One turn sends every row of this set to another row. A few are shown first. Where does it send the rows asked after them?
suz: [-14.9   6.7   2.2 -15.1 -14.8 -33.0 -29.8 -27.3   5.5  13.5 -30.3  -6.4
   4.4  -4.2  -8.8]
gel: [-17.7 -20.3   9.9   8.9 -15.2 -21.9 -25.9   1.6 -14.6 -10.6 -22.1  -6.8
 -13.1 -12.3 -10.5]
ganet: [  7.0  -7.2  -8.7  -9.6 -19.8 -29.2 -28.7 -11.7   6.8  15.8   1.9 -20.3
   1.7  14.0   5.6]
Rava: [  7.9   1.1  -2.3  10.5  -4.7   0.5 -14.2 -12.2   3.0   4.9  11.7  10.1
   7.3   8.5   8.7]
pora: [ -6.1 -10.9   9.1  24.3   0.5 -12.6 -42.5 -17.6  17.8   8.6 -16.6  -9.6
  -8.8  -3.8  -1.2]
Vaz: [ -8.7  10.0  24.9  -8.4  -3.7 -26.8 -26.6 -25.1  -4.9  13.7   1.8   1.9
   9.1 -10.6   1.3]
vefa: [-13.2   5.0   7.6  18.2  -2.9  -2.2 -11.9 -18.1  -5.7   2.8   1.0  17.9
  -2.8   0.9   7.9]
lopag: [-14.9  -7.1 -15.6  14.2  -6.5 -27.1  -5.2  -1.7   4.5  -4.7 -19.8  -1.6
   1.2  16.2  -9.4]
fugo: [  0.6 -25.8  -4.4 -11.6 -12.6   4.9 -16.2  -4.4 -13.3  -8.9 -17.1 -20.0
   4.7   0.4   2.2]
sape: [  5.3 -14.2 -18.9  23.4  -6.3 -13.0  -7.7  -4.5  -6.6   3.6 -11.4  -7.7
  -7.9  15.0 -14.4]
zam: [ -1.0   0.5  -4.4   6.9   1.1 -16.4   6.6 -31.8 -21.2  -3.6 -18.9  -3.4
   0.8  -2.1 -14.7]
gef: [  5.2  -5.2   1.9  17.7  11.2  -1.7 -23.2 -20.6   6.1  -7.1  -9.9 -21.7
  -9.0  -7.2 -21.2]
gos: [ -6.3   5.5 -16.2  22.3 -10.8 -30.5 -11.0  -9.8  -9.7   4.8  -8.8  -2.1
 -16.3  11.8  -9.0]
susur: [ -4.1 -17.2 -12.5  -3.9 -12.6 -23.3 -39.2   8.1  -7.7  12.2  -7.4 -21.5
   0.9 -18.3  -4.6]
buf: [ -9.5 -22.6  -0.9 -17.0  -8.6  -9.2 -29.9 -19.9  -7.5  -9.8 -23.9 -27.0
   5.4 -14.8  -3.5]
Nerat: [ -9.9  -6.4  -1.2 -10.1   3.3   1.4  -7.9 -28.4  13.2  21.4 -15.9 -11.6
   5.4  -0.9 -15.7]
lop: [ -0.8   6.4  -2.8   5.1 -12.7 -17.5  -4.6 -26.7 -19.3  26.6  -1.1 -24.7
   2.7  -7.9 -11.4]
bibi: [  0.8  -2.3   7.3  -3.4   3.0  -5.0 -27.1 -30.4   3.8   7.9  -1.2  10.3
  27.3  -1.0  -0.4]
tuzim: [ -6.1  -7.4   9.5   4.4 -11.4  -9.8 -21.5   1.6 -10.1  -1.5   7.0 -16.0
  -9.4 -27.4 -16.3]
bineb: [-16.5 -23.4  -3.2  -8.5 -11.0  -2.6 -29.6   2.1   2.7  -2.2 -18.8 -20.0
  14.9 -12.4   4.7]
Meno: [  0.3  -9.0  -6.1  12.7 -17.7 -14.3  -7.6 -23.8 -28.0   0.6 -25.9  -0.6
  12.1   1.1  13.3]
Mekob: [-11.6  -4.2   3.2   1.1  -7.5 -24.3 -28.5 -15.2  14.0  -9.0 -26.3   0.9
  -1.0 -13.0 -28.6]
ket: [  3.5 -11.2 -13.7  -3.1 -19.3 -34.7 -34.2  -9.0  -7.5   6.6  -4.5 -28.3
 -14.3  -3.6  -0.8]
Fem: [  8.9   6.1  -2.2  -0.1  -5.4 -36.1 -19.3 -26.8 -12.8  19.1 -20.9  -3.5
 -13.8   1.7 -18.2]
fode: [-20.2 -10.6   8.0  -4.3   3.0 -27.8 -12.4 -21.5 -16.1  -0.5 -33.2 -12.0
   8.6 -16.9 -14.0]
ter: [ 11.3  10.5  -5.3   4.9   2.1   0.7 -18.5 -14.8 -10.8  -6.7   3.0 -29.0
   3.1  -9.0   2.8]
mos: [ -0.5 -19.7 -12.3   2.7 -13.8 -22.9 -31.8  -6.6   8.4  25.6  -7.2 -28.6
  -5.6   0.1  -7.4]
lureg: [-14.1   4.5  -4.0  -8.9   0.1  -1.8 -14.2 -22.5  14.4   4.8 -16.4  -3.2
  26.8   2.8  -5.6]
rar: [-16.2  -1.5  -3.1  21.5 -10.3 -15.2 -35.4  -8.7   0.3   2.4 -32.5 -10.5
   6.1   2.9  18.7]
fen: [-10.5 -11.5   5.6   9.4  -2.6  -2.8 -15.7  -1.0  10.4   9.3   8.6   9.1
  -3.8  -7.3  12.2]
faka: [  5.0 -19.4   8.0  -3.0  -8.4 -26.2 -30.3  -9.1 -21.2   9.6  -9.1  -9.4
 -13.0 -24.6  10.0]
sizak: [  2.7  -5.7  13.2   8.3  -8.4 -27.4 -21.1 -23.5  -5.3  21.9  12.9 -10.8
 -16.7  -9.7  -9.0]
Rup: [  2.8  -0.3   6.9 -11.0 -14.7 -11.6 -22.5 -18.1 -16.4  -4.1  -5.4   6.5
   6.1 -14.8  24.3]
ragan: [ -4.2  20.3 -13.2   5.1  -8.1 -14.2 -22.0 -18.1  -7.6   7.4 -18.7 -26.1
  14.8   3.1  14.7]
mazek: [ -1.0   1.8  12.3   7.4  -6.7 -16.9 -15.4  -6.6 -27.5 -14.8 -14.8  13.5
  -4.0  -0.9  -4.4]
duga: [  0.1  -4.5 -16.9  19.1  -9.2 -24.8 -20.7  -5.3 -12.4  28.2  -9.2 -10.3
  -7.1   6.3 -18.9]
Sofof: [-16.9  -2.1  12.4  -9.8   1.5   1.9 -20.5 -38.8   6.1   7.5 -14.0  -2.5
  13.0  -8.8  -2.7]
Kam: [-11.4 -12.9  -7.4 -15.1   0.9 -14.0 -29.9 -13.1   1.3  -6.3 -24.1 -11.9
  26.1 -14.7 -12.7]
gapu: [  4.1  -6.1   5.8   1.1 -18.5 -26.2 -38.4 -27.0   8.0   6.0 -15.8  13.6
   7.4  -4.4  14.3]
Sar: [  2.8  -7.3  -1.6  24.9  -2.5  -2.5 -13.6 -11.7 -19.0   6.2  -4.0  15.1
   6.9  10.3  -4.4]

sape -> lureg
suz -> sizak
Now these:
Sar -> Kam
vefa -> buf
faka -> mazek
lop -> gapu
ragan -> pora
Nerat -> ganet

